One vector is turned by the same rotation once a tick. Each row is the vector after some number of ticks, and that number follows the row.
The counts run from 0 to 498.
0.84  0.97  -0.58  2.52  -1.72  2.09  -0.06  0.31  -2.07  0.02  1.60  1.80  2.41  -0.64  0.25  -1.63  -2.55  -2.27  -1.15  -0.94  0.61  -0.59  0.27  1.26  -0.40  -1.27  0.90  0.89  0.42  2.20  -0.69  1.44  0.02  0.95  -0.23
138
3.00  2.10  -0.67  0.97  -0.98  1.84  0.06  0.04  -0.45  1.20  0.98  -1.43  1.36  1.27  1.67  1.11  -2.18  -0.71  0.65  -0.70  -0.06  -1.48  1.31  0.97  1.16  1.57  0.48  0.73  1.93  1.97  0.48  1.30  -0.13  1.42  -0.14
106
-0.19  0.93  0.10  0.62  -0.06  -2.02  0.50  -0.50  -1.51  0.85  0.61  -0.57  1.55  -0.58  0.41  1.40  -1.91  0.04  0.22  -0.46  0.82  0.00  -1.31  1.31  1.25  1.46  3.35  3.14  0.08  2.58  0.55  -0.04  -0.27  0.94  -1.79
253
-0.80  -0.63  0.48  0.40  -0.42  -2.29  -0.69  -0.12  1.05  0.00  -1.73  -1.35  2.48  -0.09  0.88  -2.49  0.64  1.16  -0.32  -1.50  0.31  2.83  -0.92  0.99  1.16  1.82  0.63  0.53  0.53  2.62  -0.81  -0.63  -1.87  -0.58  1.54
257
3.04  2.14  0.21  1.86  -0.87  1.82  -0.02  -0.65  -0.10  1.05  1.78  -1.69  0.82  -0.31  1.19  2.18  -1.68  -0.15  0.29  -0.63  0.48  -0.68  0.42  0.03  1.25  1.10  1.22  1.35  2.08  1.62  0.41  1.40  -0.09  1.08  -0.92
107
0.69  0.93  -0.03  -2.04  -0.34  0.91  -0.53  -0.75  0.15  0.98  -1.43  1.86  -0.36  -2.40  -0.62  -1.08  -0.36  0.55  -0.90  1.03  -0.42  -0.17  0.94  -0.50  1.97  1.90  0.47  0.03  -0.50  -1.06  -4.88  -0.53  0.20  0.55  -1.33
376
1.20  0.97  1.78  0.07  -1.25  -0.17  -0.79  -1.07  0.79  2.41  -0.32  -0.57  0.91  -1.99  -1.28  1.66  -0.20  0.83  0.23  0.90  0.45  0.59  2.02  0.82  1.98  3.32  2.82  1.83  -0.11  -0.48  -1.31  0.88  -0.77  0.27  -0.34
366
0.61  -0.26  -1.60  -1.02  -2.59  0.83  -0.18  1.41  1.59  0.55  0.06  1.97  0.53  -2.49  0.34  -2.59  -1.29  0.96  1.83  -1.14  -1.53  1.64  0.65  -0.68  -1.19  -0.17  0.53  -0.54  -2.36  0.69  0.02  0.71  -1.10  -1.14  -0.58
437
1.44  2.33  -0.32  -3.21  -0.77  -0.35  0.87  1.42  -0.90  1.17  -0.45  0.19  -1.36  -1.27  0.61  -0.48  -1.52  0.37  1.76  -0.59  -1.27  0.26  0.58  -0.02  1.96  0.49  1.38  -0.94  -1.02  0.21  -2.51  0.81  -0.32  -2.05  -1.85
407
0.45  -0.02  1.79  0.81  -0.95  0.16  -1.50  0.65  -0.30  -0.07  0.84  -0.40  1.53  -2.59  1.68  -1.74  -0.22  1.58  1.17  -0.68  1.34  3.33  -0.53  0.98  -0.28  -0.13  -0.17  -0.28  1.02  0.88  0.82  0.99  -0.12  -3.85  -0.28
152
3.88  0.28  -2.05  -1.30  0.24  1.36  0.27  -0.17  -1.36  -0.02  0.98  -0.50  -1.84  1.15  0.04  -0.20  -0.41  0.66  0.83  0.93  0.81  -3.28  0.70  0.56  1.42  0.40  -0.67  -0.12  2.09  1.84  -0.50  0.43  0.12  2.37  -0.67
492
1.19  2.79  0.56  0.19  -0.94  -0.82  -1.65  1.09  -1.85  0.53  -1.90  0.82  1.23  -1.52  1.48  2.38  -1.88  1.82  0.34  -2.41  -1.11  1.56  -0.79  -0.05  0.81  2.38  0.32  0.56  0.53  1.46  -1.28  0.29  -0.47  -1.18  -0.79
400
-1.73  1.27  -0.47  0.22  -1.47  -1.82  -0.85  1.34  -1.80  -1.17  -0.58  2.40  1.03  1.77  0.93  0.51  -1.51  -1.40  0.34  -0.90  0.94  0.23  -1.07  -0.31  -0.62  0.08  1.30  1.01  -1.01  3.57  0.60  -0.88  0.16  1.32  0.01
285
0.09  0.22  -0.52  -2.45  -1.27  -1.81  0.85  2.71  -0.42  0.84  -0.48  1.63  -2.01  1.32  -0.13  -2.99  1.78  -0.77  2.84  0.49  -0.25  0.18  1.02  0.82  -0.22  -0.63  0.92  0.16  0.46  0.84  -1.91  0.23  -1.07  -0.33  0.18
302
0.31  1.96  -0.37  1.26  -0.88  0.37  -0.42  1.25  -2.54  -2.03  -0.49  2.34  0.10  0.03  -0.25  0.28  -2.08  -1.52  0.16  -1.16  0.39  -0.17  -0.32  -2.08  0.12  -1.78  -0.69  -1.63  -0.72  3.69  -0.82  0.07  0.24  0.28  -0.08
422
0.01  2.15  1.24  0.15  -1.65  0.10  -1.82  1.22  1.30  1.11  -0.04  1.20  -1.02  0.09  1.12  0.44  0.39  -1.54  4.11  0.14  -0.08  1.26  1.01  -1.60  -1.73  -0.11  -0.03  0.06  2.22  0.41  0.00  1.35  0.04  0.08  1.41
45
-0.68  -0.43  -0.42  0.40  -0.68  -0.07  -1.00  0.28  0.52  0.79  3.04  -0.67  -1.44  -1.41  0.29  -1.24  0.11  -0.93  3.42  1.04  1.35  -0.31  -0.74  -0.28  -1.11  -1.79  0.40  1.88  2.77  0.44  0.62  1.39  -0.18  1.44  0.37
191
0.34  -2.10  -0.42  -0.58  -0.11  0.65  -0.84  -0.76  -0.10  -0.15  1.68  0.54  -1.29  -0.73  -1.91  -3.58  1.02  -0.79  1.36  2.11  2.16  -0.95  1.32  1.41  -0.22  -0.58  -0.02  0.05  1.31  -0.15  -0.47  1.44  -1.02  1.61  1.34
198
-1.00  -1.09  -0.03  -1.43  -1.17  -1.31  0.19  2.16  1.37  0.75  -0.57  2.55  -0.71  -1.64  0.09  -3.60  1.73  0.23  1.89  0.76  -0.93  1.70  -0.99  -1.13  -0.81  -1.24  0.50  0.85  -1.68  0.82  -1.46  -0.96  -0.30  -1.07  -0.55
300
3.16  0.98  1.04  0.47  0.53  0.76  1.84  -0.52  0.03  -0.13  -1.00  0.35  0.01  -1.73  -0.64  0.64  0.16  0.52  -2.63  1.20  0.26  -0.13  -0.11  -2.22  2.35  -0.64  0.71  -0.23  -1.18  1.51  -2.69  -1.76  1.02  -1.15  -2.16
383
1.01  0.14  -0.08  -0.07  -2.92  1.19  0.15  0.59  2.35  -0.01  0.37  1.35  1.08  -3.49  0.46  -1.52  -0.47  1.24  1.18  -0.43  -0.96  2.23  0.39  -0.74  -1.55  -0.76  0.52  0.18  -2.42  0.65  0.98  0.53  0.25  -2.30  -0.60
436
2.33  1.29  0.21  -0.30  -0.87  -1.24  0.45  -0.06  1.94  1.48  -1.06  -2.14  -0.29  0.82  -0.37  1.08  0.64  0.42  1.36  0.33  0.00  0.63  3.06  -0.12  2.38  3.32  2.20  0.44  0.22  1.53  0.27  0.43  -1.73  -0.21  0.57
364
0.53  0.94  0.89  0.59  -1.34  0.42  0.16  0.74  2.33  -0.59  0.09  0.72  -0.48  2.06  1.86  0.25  1.48  -0.96  0.93  2.39  2.35  0.38  0.96  -1.59  -0.93  0.16  1.42  0.60  -0.59  2.98  2.74  -0.46  1.57  -0.56  0.88
320
1.65  -0.43  0.65  1.93  -0.75  2.24  -0.41  -0.71  3.38  -0.32  -0.37  1.10  0.94  -0.39  0.67  -0.90  1.84  -0.66  -1.91  2.68  1.72  -0.04  0.60  -2.11  -0.21  0.11  0.27  1.20  -0.20  1.19  -1.24  -1.94  1.20  1.33  0.32
351
1.48  -0.14  0.35  1.81  0.75  0.08  0.77  -0.80  -0.68  0.00  1.16  -0.96  0.92  0.12  2.05  0.70  0.36  0.22  -2.17  1.05  2.04  -0.34  -2.12  -0.14  1.88  -0.20  1.33  2.29  0.85  2.90  -0.09  -1.91  1.07  -0.11  -1.72
245
2.81  0.01  0.03  0.40  1.13  1.13  -1.81  -0.84  -0.80  -0.62  0.11  -1.27  -2.33  -1.74  0.69  0.72  0.56  2.13  1.59  0.71  1.94  -0.44  -0.75  -0.97  1.52  0.06  -2.18  -0.47  3.89  0.72  -0.67  -0.21  0.19  0.27  0.22
485
1.04  0.28  0.04  -0.24  -0.21  -2.01  1.62  1.71  -2.25  -1.64  -1.02  0.67  -0.42  2.04  0.43  -0.48  0.27  -0.18  -0.20  0.03  1.58  0.22  -1.35  -0.25  1.63  -1.50  0.71  0.18  -1.67  4.04  -0.20  -2.01  0.19  -1.06  -1.09
278
1.26  2.07  0.52  0.06  -0.55  -0.31  -0.25  -0.74  -0.71  1.71  2.10  -1.96  0.09  -0.89  -0.46  0.07  -2.45  -1.25  1.46  -0.49  0.01  -0.08  1.25  1.17  2.52  1.61  2.89  0.26  0.81  0.76  -0.16  2.87  -1.30  -0.21  -1.14
115
2.64  0.65  0.23  1.90  -1.52  0.09  -0.13  0.17  0.11  -0.74  -2.37  0.59  2.51  0.18  0.14  -0.09  0.04  1.31  -1.90  -1.83  -0.25  1.63  0.70  -0.94  1.14  1.44  -0.16  -0.77  -1.21  2.68  -0.77  -1.15  -1.30  -1.10  0.76
393
3.27  0.87  -1.05  -1.21  0.03  1.29  1.96  0.40  -1.67  -1.07  0.54  0.08  -0.41  -0.43  0.87  -1.44  -0.93  0.86  -1.01  0.15  0.27  -0.43  -0.62  -0.03  1.98  -1.02  -0.01  -1.61  -1.70  2.67  -0.81  -0.13  0.96  -1.95  -2.15
133
-0.30  1.15  0.14  -1.85  -0.01  0.56  -0.49  -0.70  0.55  0.06  -0.31  2.53  -2.45  0.67  -1.06  -0.20  0.19  -1.61  0.59  2.94  1.18  -1.85  1.37  -1.29  1.12  1.04  1.01  -0.08  -0.52  0.04  -1.97  -0.24  1.02  2.97  -0.11
345
2.69  0.94  0.31  1.92  -1.08  0.09  0.36  -0.36  -0.65  -1.07  -2.23  0.40  2.06  -0.95  0.26  1.58  -0.19  1.39  -1.76  -1.72  -0.52  1.16  -0.48  -1.78  1.48  0.85  0.21  0.17  -1.35  2.91  -0.82  -1.58  -0.64  -0.84  -0.95
392
1.75  -0.64  -0.29  -1.82  -1.89  1.33  -0.42  1.62  0.81  0.90  -1.42  2.29  -1.76  -1.40  -1.10  -2.14  1.60  1.07  2.18  0.77  -1.08  0.63  1.78  -0.38  -1.25  -0.06  -0.34  -0.22  -0.17  -0.94  -2.83  0.27  -0.32  0.07  0.54
51
1.28  2.11  2.00  -0.19  0.66  -1.29  -0.65  -0.72  1.56  1.06  -0.85  -2.23  -1.18  0.50  0.73  -0.09  0.66  -0.67  1.00  1.04  1.08  1.44  0.87  -1.52  1.96  1.43  0.33  -1.32  2.46  1.11  -2.03  0.65  -0.82  -1.30  0.05
372
1.09  0.21  0.33  -1.07  -1.51  0.24  -0.47  1.05  0.12  -0.19  0.74  0.58  -2.23  0.13  -1.78  -2.45  0.25  -1.65  2.34  1.32  1.38  0.13  2.54  0.20  0.08  -1.19  -0.38  -2.36  0.80  0.38  -0.34  2.31  -1.23  -1.42  1.28
448
0.74  0.65  -0.61  1.23  -1.15  -0.92  0.22  -0.92  2.62  0.09  -1.77  0.12  1.13  -0.25  -0.05  0.07  -0.63  -0.47  0.10  -0.26  -0.94  0.71  0.74  -3.47  0.87  0.92  1.45  1.32  -1.21  2.89  -0.81  -1.14  -1.90  2.33  0.43
361
